0: [550, 290, 404, 389, 556, 576, 666, 221, 587, 597, 394, 511, 298, 572, 691, 458]
1: [150, 353, 306, 560, 906, 595, 556, 332, 497, 619, 402, 195, 585, 586, 738, 339]
2: [539, 570, 590, 573, 406, 612, 764, 427, 408, 641, 670, 744, 341, 353, 117, 38]
3: [448, 504, 664, 664, 232, 538, 784, 309, 413, 385, 545, 198, 267, 506, 651, 302]
4: [347, 605, 477, 744, 551, 588, 197, 667, 178, 488, 478, 497, 468, 288, 469, 655]
5: [943, 680, 633, 683, 140, 471, 641, 504, 328, 593, 399, 707, 367, 384, 400, 397]
6: [520, 502, 643, 645, 208, 585, 732, 337, 394, 425, 506, 194, 293, 536, 626, 319]
7: [459, 198, 333, 589, 999, 506, 173, 790, 836, 612, 362, 426, 743, 397, 400, 771]
8: [520, 538, 340, 485, 572, 569, 457, 351, 283, 555, 431, 423, 527, 362, 590, 656]
9: [624, 191, 588, 311, 676, 523, 218, 686, 548, 472, 315, 809, 522, 643, 439, 804]
10: [384, 495, 478, 385, 484, 542, 131, 381, 152, 502, 484, 511, 676, 436, 475, 591]
11: [477, 656, 658, 622, 216, 564, 913, 642, 289, 652, 614, 438, 578, 466, 345, 248]
12: [598, 473, 410, 507, 336, 551, 194, 228, 392, 342, 371, 606, 267, 597, 711, 636]
13: [688, 628, 588, 727, 70, 672, 537, 394, 0, 449, 344, 413, 193, 421, 734, 496]
14: [167, 283, 555, 287, 568, 455, 299, 491, 858, 461, 592, 426, 613, 559, 404, 493]
15: [6, 406, 368, 524, 909, 675, 347, 726, 612, 485, 234, 601, 448, 406, 368, 914]
16: [782, 915, 569, 627, 139, 654, 600, 489, 276, 251, 642, 631, 92, 542, 557, 480]
17: [165, 398, 268, 521, 924, 613, 534, 378, 533, 598, 441, 353, 673, 576, 685, 352]
18: [555, 454, 358, 689, 657, 609, 283, 718, 554, 510, 235, 590, 702, 534, 514, 611]
19: [319, 613, 671, 666, 410, 504, 745, 459, 572, 317, 485, 444, 242, 327, 511, 509]
20: [854, 533, 501, 517, 354, 490, 515, 480, 430, 373, 428, 332, 487, 647, 665, 579]
21: [476, 267, 402, 566, 742, 680, 196, 608, 622, 569, 345, 741, 553, 679, 358, 478]
22: [380, 368, 458, 645, 791, 561, 271, 597, 465, 506, 411, 534, 625, 446, 432, 488]
23: [728, 777, 586, 786, 311, 609, 501, 484, 82, 496, 505, 596, 313, 509, 557, 355]
24: [711, 656, 580, 506, 224, 384, 744, 564, 661, 436, 477, 680, 499, 708, 535, 249]
25: [595, 449, 576, 677, 564, 353, 522, 624, 744, 480, 535, 775, 485, 414, 307, 581]
26: [851, 667, 673, 646, 141, 437, 671, 483, 301, 586, 382, 711, 469, 389, 400, 405]
27: [738, 375, 166, 485, 921, 421, 155, 620, 648, 606, 437, 639, 795, 550, 513, 704]
28: [529, 499, 537, 688, 394, 616, 909, 437, 643, 445, 697, 425, 222, 502, 450, 0]
29: [501, 791, 523, 476, 706, 582, 999, 782, 582, 503, 326, 585, 464, 577, 338, 749]
30: [692, 646, 584, 531, 253, 472, 770, 502, 601, 389, 484, 595, 446, 715, 525, 255]
31: [160, 346, 531, 241, 872, 359, 212, 602, 605, 403, 359, 329, 772, 479, 456, 862]
32: [40, 387, 359, 224, 888, 535, 0, 604, 540, 611, 551, 596, 683, 140, 225, 871]
33: [372, 527, 540, 294, 184, 469, 633, 135, 635, 500, 523, 551, 496, 665, 668, 271]
34: [118, 465, 378, 206, 763, 495, 56, 626, 582, 611, 575, 585, 668, 190, 180, 930]
35: [415, 255, 415, 112, 549, 484, 467, 435, 745, 378, 401, 621, 387, 629, 659, 813]
36: [416, 409, 570, 720, 515, 636, 438, 681, 329, 546, 221, 496, 645, 478, 402, 572]

[589, 770, 537, 514, 313, 599, 471, 562, 365, 291, 439, 540, 572, 650, 434, 648] -> 20 30 8 36 23
[108, 292, 507, 227, 873, 472, 231, 574, 581, 482, 380, 384, 792, 498, 453, 907] -> 31 34 32 15 14
[512, 319, 388, 399, 612, 573, 598, 234, 521, 677, 429, 552, 370, 619, 657, 469] -> 0 8 33 35 17
[551, 360, 418, 562, 653, 361, 237, 590, 528, 631, 645, 665, 770, 447, 339, 379] -> 22 21 25 27 18
[252, 590, 623, 714, 597, 588, 703, 528, 414, 480, 522, 353, 214, 352, 499, 404] -> 19 3 6 28 8
[503, 666, 603, 542, 660, 318, 797, 398, 585, 719, 690, 627, 549, 391, 432, 232] -> 2 25 11 30 24
[553, 734, 480, 592, 498, 610, 611, 671, 706, 461, 508, 674, 539, 441, 38, 594] -> 25 29 36 18 19
[596, 235, 357, 506, 612, 577, 384, 702, 630, 563, 357, 590, 651, 488, 471, 681] -> 18 21 22 9 27
[543, 385, 410, 267, 379, 291, 268, 505, 779, 568, 676, 492, 791, 691, 402, 344] -> 14 33 25 24 21
[308, 492, 414, 848, 366, 789, 607, 822, 374, 704, 310, 634, 574, 341, 320, 595] -> 36 4 18 22 11
[220, 384, 422, 693, 722, 601, 242, 577, 778, 382, 436, 523, 466, 443, 505, 487] -> 22 21 18 14 15
[464, 413, 460, 638, 774, 209, 484, 556, 756, 509, 510, 368, 786, 487, 536, 301] -> 22 17 14 25 18
[753, 515, 375, 458, 569, 364, 493, 438, 776, 520, 643, 653, 584, 573, 455, 400] -> 25 24 30 20 0
[350, 666, 538, 274, 195, 416, 668, 156, 604, 519, 598, 642, 426, 685, 606, 261] -> 33 30 24 0 3
[618, 298, 426, 364, 561, 632, 667, 257, 572, 600, 357, 527, 343, 581, 691, 434] -> 0 8 33 20 35
[303, 472, 452, 255, 531, 456, 490, 609, 856, 489, 556, 441, 697, 473, 271, 551] -> 14 25 31 22 35
[562, 502, 369, 528, 583, 541, 461, 353, 238, 619, 402, 474, 594, 427, 578, 652] -> 8 10 36 22 4
[239, 615, 607, 739, 529, 631, 686, 568, 423, 420, 587, 360, 262, 368, 451, 441] -> 19 3 6 28 4
[726, 363, 262, 569, 905, 449, 217, 637, 661, 571, 437, 613, 800, 649, 469, 708] -> 27 18 7 21 22
[541, 474, 545, 524, 674, 458, 524, 481, 569, 566, 508, 451, 609, 545, 483, 446] -> 22 8 25 36 18
[363, 408, 512, 387, 789, 440, 363, 652, 532, 526, 501, 560, 661, 455, 422, 562] -> 22 14 18 31 21
[506, 570, 654, 620, 249, 551, 917, 678, 313, 615, 630, 348, 600, 391, 316, 233] -> 11 2 6 28 3
[184, 372, 416, 288, 809, 555, 351, 676, 472, 595, 300, 468, 715, 488, 494, 883] -> 31 15 22 34 32
[432, 181, 285, 552, 943, 498, 188, 824, 856, 597, 364, 473, 835, 379, 379, 699] -> 7 27 22 18 21
[519, 508, 295, 702, 689, 590, 349, 699, 634, 471, 258, 611, 727, 609, 415, 613] -> 18 22 21 36 27
[492, 668, 485, 547, 363, 499, 385, 349, 284, 527, 576, 597, 423, 445, 530, 543] -> 8 10 23 12 4
[601, 499, 316, 415, 430, 630, 478, 513, 442, 527, 671, 502, 418, 510, 511, 555] -> 8 20 0 12 10
[818, 607, 410, 522, 577, 389, 336, 592, 697, 394, 406, 660, 505, 564, 360, 678] -> 25 18 20 9 27
[713, 667, 637, 558, 388, 640, 688, 460, 331, 356, 750, 577, 0, 367, 494, 571] -> 16 19 23 5 6
[245, 390, 425, 723, 734, 627, 293, 583, 725, 398, 422, 482, 503, 500, 467, 532] -> 22 18 21 14 36
[644, 448, 608, 610, 604, 461, 474, 656, 699, 500, 541, 752, 500, 353, 269, 541] -> 25 22 18 21 36
[314, 219, 572, 367, 619, 511, 510, 583, 640, 455, 252, 593, 481, 490, 539, 764] -> 35 9 22 14 36
[357, 557, 549, 303, 256, 457, 596, 190, 614, 516, 524, 540, 523, 664, 639, 285] -> 33 30 0 24 6
[187, 260, 403, 493, 446, 539, 201, 440, 571, 465, 638, 382, 854, 568, 499, 317] -> 14 22 10 17 21
[399, 676, 602, 765, 321, 598, 801, 637, 600, 557, 470, 336, 588, 430, 337, 439] -> 11 19 36 6 30
[290, 370, 498, 313, 476, 447, 463, 589, 803, 554, 486, 443, 714, 456, 267, 515] -> 14 22 25 31 21
[723, 808, 561, 838, 339, 640, 469, 530, 62, 551, 519, 607, 362, 501, 499, 369] -> 23 5 13 26 16
[179, 225, 480, 291, 594, 438, 233, 557, 894, 451, 571, 441, 617, 521, 389, 515] -> 14 31 22 35 21
[642, 532, 538, 709, 610, 483, 315, 261, 128, 509, 423, 284, 348, 300, 663, 461] -> 8 4 23 10 12
[642, 466, 572, 598, 614, 422, 488, 585, 753, 449, 546, 785, 448, 386, 253, 537] -> 25 22 21 18 9
[780, 567, 717, 500, 275, 595, 598, 393, 0, 454, 408, 314, 351, 449, 674, 576] -> 13 23 20 6 8
